One turn moves each row of this set onto another row. After a few examples, where does it send each row asked below?
befa: [  1  49 -13  -4  15  -4  10  18  -8  -3  -7   8 -48 -25]
mel: [ -4  54 -14  -4  23   1   9   5  -2  -2 -22   9 -43 -14]
Kude: [  1  50 -15  -1  22  -7   7  10  -5  -6  -8  17 -43 -18]
Simek: [  6 -32  14 -13  -8  40  34 -22  18  16 -13 -17   0   4]
kaz: [-15 -13  19  12 -12   6  37 -35   7 -10  13   7  20  25]
lofur: [-17 -16  23   5 -37   6  42  -8  -4  -3  20 -20  16   4]
Por: [ -4  53 -15  -2  22  -9   0   8  -8  -7 -19  11 -34 -17]
lir: [  2  46 -22  -1  22  -2   0   4  -2  -5 -15  19 -40 -21]
misub: [  1  44 -22  -3  14  -7  -4  15  -9  -6 -13  12 -36 -30]
Zamot: [  1  45 -20  -6  10   2   6  17  -6   0 -13   4 -46 -32]
Ruke: [  7 -34   9  -5  -7   1  -4 -14  -3  -7  -6  -4  40  -5]
led: [ -9 -26  24 -16 -37  11  15  19 -12   9  17 -21   4  16]
nibe: [ -6 -25  18  -7 -17  -9  -9   1 -13  -8  16   5  27  28]
valu: [ -4  51 -14  -5  13  -8   2  17 -12  -5 -17   2 -35 -25]
Nos: [ -8 -22  24 -14 -19  33  33  -7   9  17   8  -8 -16  38]
vor: [  1  46 -20  -4  18   7   9   7   1   1 -16  11 -50 -23]
ditig: [ 12 -33  24 -24 -25  -3  -7  -7   5 -19  15 -21  11   5]
sed: [ -6 -21  18  -5   1  13  11 -25   8  -1   7  19   7  51]
kag: [  1  50 -13  -3  20  -1  12  13  -3  -2  -9  12 -50 -19]
futim: [ -5  52 -12  -6  14   2  11  15  -6   1 -19  -1 -45 -22]
nute: [ 13 -30  21 -19  -5   0  -7 -30  17 -23  10  -1  11  23]
Mot: [  5 -36  14 -14 -25  20  17   3  -1   9  -4 -30  18 -16]
zovid: [ 12 -29  24 -24  -9  22  15 -33  28 -10   7 -10 -13  27]
bara: [ 11 -32  27 -29 -29  19  15  -9  16  -6  12 -31 -12   9]
vusab: [  1  49 -14  -2  18 -10   4  17  -9  -7  -6  13 -41 -24]
vala: [-17 -13  22   6 -24  20  52 -25   9   1  13 -10   5  19]
Dogup: [-15 -16  19  11 -25  -8  26 -18  -6 -14  19  -3  32  10]
kuli: [  8 -31   9  -4  10  21  14 -38  17   0 -15   8  21  16]

futim -> valu
led -> nibe
Where do these go?
nute -> zovid
befa -> vusab
Mot -> Ruke
misub -> lir
kaz -> vala

One turn moves each row of this set onto another row. After a few examples, where does it send each row asked below?
notez: [ 29  -5  35  17  12  29  55   8  -6  13 -14  19   7 -47 -27  -8  13  -5
  24]
Tapu: [ -5  28 -12  18   5  13   2  -3  39  39 -71  43 -11 -38  12  -3 -14  -4
  -7]
patab: [ -4  15 -14  15 -11  -8  -1  23  10  27 -62  34  -8 -30  40 -43  10   3
  -4]
nisuv: [ 44 -10 -32 -18  37   6  14  -1 -10  11 -18 -18 -27 -12  -5  -8  16  -3
  22]
vopo: [ -5 -14 -20  44 -28  -3  21  -6  21  16 -40  34 -27   7 -24   7 -28  -3
  -6]
nud: [ 23  19  17  27   9  40  18   9 -17   1 -31  13  -5 -54 -22  23  15 -31
  39]
rapon: [  0  -3 -15  61 -34   3  37  13  18  24 -48  10 -17  10  -1 -21 -12  -2
 -22]
sakek: [ 45 -12 -38 -19  28   5  15   2 -18  12 -26 -16 -11  -8  -6  -2  15  -7
  24]
fepid: [ -3  26 -14  30 -20  -5  37  30   3 -29 -29  -5 -31 -22  -2   2  52  11
  32]
Tebap: [ 35   6 -23  19  13  -8  11   7  15   7 -45 -47 -23 -19  -5  31  19   9
  30]
nor: [ 28  13  34  28  18  37  20   7  -8  13 -40  -2 -19 -59 -37   7  23 -18
  26]
mulo: [ 45  14   2 -18 -11   0   4  -8   3  -7 -43 -32 -27 -25   6   5  27  -9
  42]
Reti: [  3  37 -24   8  18   9  19  -9  29  40 -51  37 -12 -29  23 -16 -26  -5
 -10]
Ramig: [ 11   2  39  32  -4   2  48  34   7 -16 -19   6 -15 -56 -11   4  23   2
  34]
Ret: [  0 -18 -19  46 -30 -11  21   2   2  13 -21  29 -36  11   6 -28 -17  -7
  -5]
sop: [  0  18  -8  31 -22  -8  39  32   3 -19 -44 -15 -26 -20 -15  -4  57  18
  26]
pevuv: [ 27  20 -19  13  19  36  61 -21 -12  27 -29  19  -4 -16 -31   1  19 -31
  16]
Kavor: [-11  29 -28  12 -15 -20  10  29  17  13 -65  24  -4 -23  37 -22  -3  15
   0]
dib: [ 26   0  29  16  11  30  53   6  -7   6  -3  26   8 -47 -18  -1   8 -11
  30]
ramat: [ 28  23 -11  15  28  36  59 -24  -3  27 -21  15 -22 -20 -31  -8  22 -26
  11]
kesel: [ 51  11   2 -26   1  13   9 -22   2   6 -45 -23 -22 -24  -8   7  18 -17
  37]
Lesip: [ 45  12   1 -18 -14   1   5  -7   0  -7 -47 -32 -22 -23   4   5  27  -9
  43]
duzil: [  2 -26 -14  47 -30 -14  23   3   2  21 -32  21 -31  12  -5 -34 -13  -1
 -11]
Rofi: [ -4  14 -10  15  -9  -7  -2  22  13  28 -62  32 -14 -31  38 -47   9   5
  -8]
lata: [ -6  -9 -16  28 -10  10  34  11  27  10 -38  34 -44   6 -21 -26 -18   1
 -31]
guliv: [ 21   1  22  18  -8  23  12  34 -32  -8 -39   0  -1 -48 -22  -9  39  -5
  33]
voz: [ 32  11 -29  19  12  -7   9   5  14   0 -35 -39 -23 -20   6  38  16   2
  36]
sim: [ -5 -12 -12  45 -20  -2  21 -10  29  17 -35  30 -43   5 -23   0 -27   2
 -11]
riv: [ 51  13  -1 -26   0  13   9 -23   0   3 -42 -21 -20 -24  -4  10  17 -18
  38]
videk: [ 18  11  25  21   5  27   8  27 -20 -18 -15   5 -26 -55  -7 -13  37  -5
  35]
reve: [ -4  26 -12  17   4  12   3  -2  37  41 -77  39  -7 -36   8  -4 -13  -3
  -9]
ledan: [ -8  -7 -30  25 -22   9  34  15  14   4 -40  45 -23  10 -14 -11 -24  -9
 -20]
Samor: [ -8  26 -14  14  -4 -21  10  24  29  19 -64  13 -23 -28  30 -37   3  25
 -10]
fofi: [ -4   8 -18  61 -29   6  33   7  25  11 -26  20 -33   6  16 -17 -16  -8
 -15]
Zit: [ 11  -1  34  30 -12   0  49  38   0 -14 -28   7   0 -53 -14  11  21  -1
  37]
furom: [  7  28 -21   8  11   6  24  -4  23  51 -72  28   4 -25   8 -19 -20   2
 -15]

nor -> guliv
Ret -> sim
Zit -> dib
Where do these go?
mulo -> kesel
nisuv -> Tebap
Samor -> furom
sop -> pevuv
lata -> rapon
reve -> patab

One turn moves each row of this set onto another row. After a few examples, where does it send each row asked below?
ruli: [ -7 -22  13  23   4  -8   4 -28  10  -2  39   3   8 -11 -36 -26  19  -4
 -10]
gat: [ -8  19  22  -5 -17  22   7   8  16   7 -10  12 -17 -26  -5  56  18  19
  36]
Dusi: [-38 -15   4   8 -24   0  13  13   1 -25  12  -9  -6 -33 -37  39  26  16
  14]
zofe: [-50  -3  28   9  13  26 -29  -9   6  21   2  -5 -25  -4   8  -4  -8  34
   0]
Bosik: [-29  -9  28 -19  12 -22  39  -6   2  -6  24  25  -2 -29  33   7 -24 -15
 -11]
fimok: [  3  -4  -5   7  -7  29 -22   1  -8  13 -21 -27 -24  -1  21 -15 -16  39
  -6]
bazek: [-11  14   5   4  20  -5  -6  15  -1  47   2  -6  35  -6 -14  42  16  -9
 -23]
denel: [  1  11  30 -10  -1   0  35  35 -17  -7   0  26  10 -37  12  12 -10 -28
 -29]
fub: [ 40  11  -1  27 -12 -35  -6   3 -14   4  16  -3 -14  -3 -16 -25  -2   2
 -11]
lag: [-38   5 -25  -5   4   5 -18   7  33  -8 -21 -14   8 -32  15   9  39  -8
  14]
Bude: [-10  -9   1  -9 -14  16  -4 -18  20   4 -12  -5 -42  -2  23 -12  10  52
  -8]
Geva: [-49   3 -13   8  42   5  12  -5  19  11  -9  19 -21   0   0  10  15  -7
 -33]
fer: [ 10  32 -18  -7 -39  -6  -5  10 -15 -14   5  -5   3 -32  29  -9 -26   9
 -21]
pire: [-13  16  13   1 -19  23 -13  14  44  -6  -7  -7 -16 -16 -17  42  19   6
  30]
Pekek: [ 14 -16  10  27  14   8  18   0  -5  61 -14  13  -3 -13   0   9  21 -21
  -2]
Nuva: [  2   9 -17 -38 -14  -8 -30  16   1 -36   6  14   4   2  -6  13 -26  10
   2]
bugit: [  2 -23 -20   5 -11  -3  28 -31  -1  -4  35  -9  -4   2  -6  -2   9 -41
 -23]
difi: [  5  10 -15 -34   0  -6 -20  -6  22  -2  23   1  39  -9  15   4 -11  31
 -11]
pufo: [ -3  16 -20  19 -26  -3   5  45 -29   9  -2  19 -13 -23  -2  37   8   7
  26]
buni: [ -9  27  25   2 -22  23  17   7   5   3  -7  -2 -25 -24   5  46   7  21
  42]
birig: [ 11  23 -21 -34 -18  -8 -21  17  -6 -26  11  13   2   0 -21  12 -17  18
  11]
Vada: [-28 -26  -2  -6 -18   0  11  17  16  -6  19   2  -4 -28  -3  40   7  14
  53]
livi: [-32 -12  38 -13 -15  -2  19  27 -10  -5   8  23 -14 -31  12  -2   8 -49
 -20]
Dobob: [ 19  -9  -1  28  14  -3  18   6 -15  53 -12   4  -8 -17 -11   3  18 -27
  12]
rora: [-13   4  33 -11  -4   2  27  25 -13 -21   2  36   8 -37   9  19  -1 -35
 -23]
logi: [ -7 -22   8  24 -36 -20  22 -30  16   0  21 -25   7 -24 -17 -18  13  -2
  10]
Luf: [ -8  34  10  39 -28  18 -10 -13 -19  28  12 -16 -35   2  -4   5 -10  13
  -2]
maka: [-57 -10  14  -2   9 -24  16  13 -21 -16  -7  25 -13 -16  28  -2 -24  -2
 -16]
setas: [ -1   1   6  15  -1  -3  11 -33 -31 -23  24 -13 -18  -6 -11 -22  -5 -32
 -20]
dif: [  3 -17   5   7 -11  25 -20 -18   1  16 -14 -25 -28   6  23 -11  -7  39
   0]
vap: [ 10   9  17  26   5   5   2  32 -24  30 -14 -20 -28 -39   4  23  12   1
 -30]
Gen: [-28 -24  24  12 -12 -24  14  24  35 -13   1   2  -1 -10  18 -18  12 -32
  27]
sev: [-32   2  50   7  -7  -8   3   0   4  34  -6   6 -18   5  19 -10 -13  41
 -11]
zati: [-32 -21   0   0 -11  12  18   6  10  -3  26  11 -13  26  -9   6  36  41
 -17]
tife: [ -2   9 -35 -13  10 -31 -19  -5  15   3  -5 -21  33  -4  18  16 -20   0
   0]
ralam: [ -1 -12  13 -35 -12 -14  14  -3  13  23  38 -26  13   2   0  11  35  -9
 -34]
vufi: [  0   1 -13 -43  -6 -12 -28  26   6 -16   9   1  -5  25  20  26 -12  12
   4]
tila: [-17 -25   6   9  38   3 -10  23  -3  40  -1 -11  19 -31   7  24  18 -27
  -5]
vidi: [-29   7  21 -35 -20 -14  -1   9  39  25  18  -9  -7  17  23   6 -26 -11
   5]
Fifon: [  0  29   5  14  -4 -27  31   9 -14 -28  10   6 -32 -31   9  32 -23 -21
  -1]
pude: [  1   4   6  26  24   2   7   1   6  44 -13  26  10  -1  13  -5  32 -30
 -16]
goro: [  3 -17  -4   6  -5  -9   1 -38 -21 -15  24 -11 -10  -1  -8 -23  -5 -38
 -17]

Fifon -> pufo
livi -> pire
bazek -> sev
Where do these go?
difi -> Bosik
fimok -> setas
Pekek -> dif
vidi -> Gen

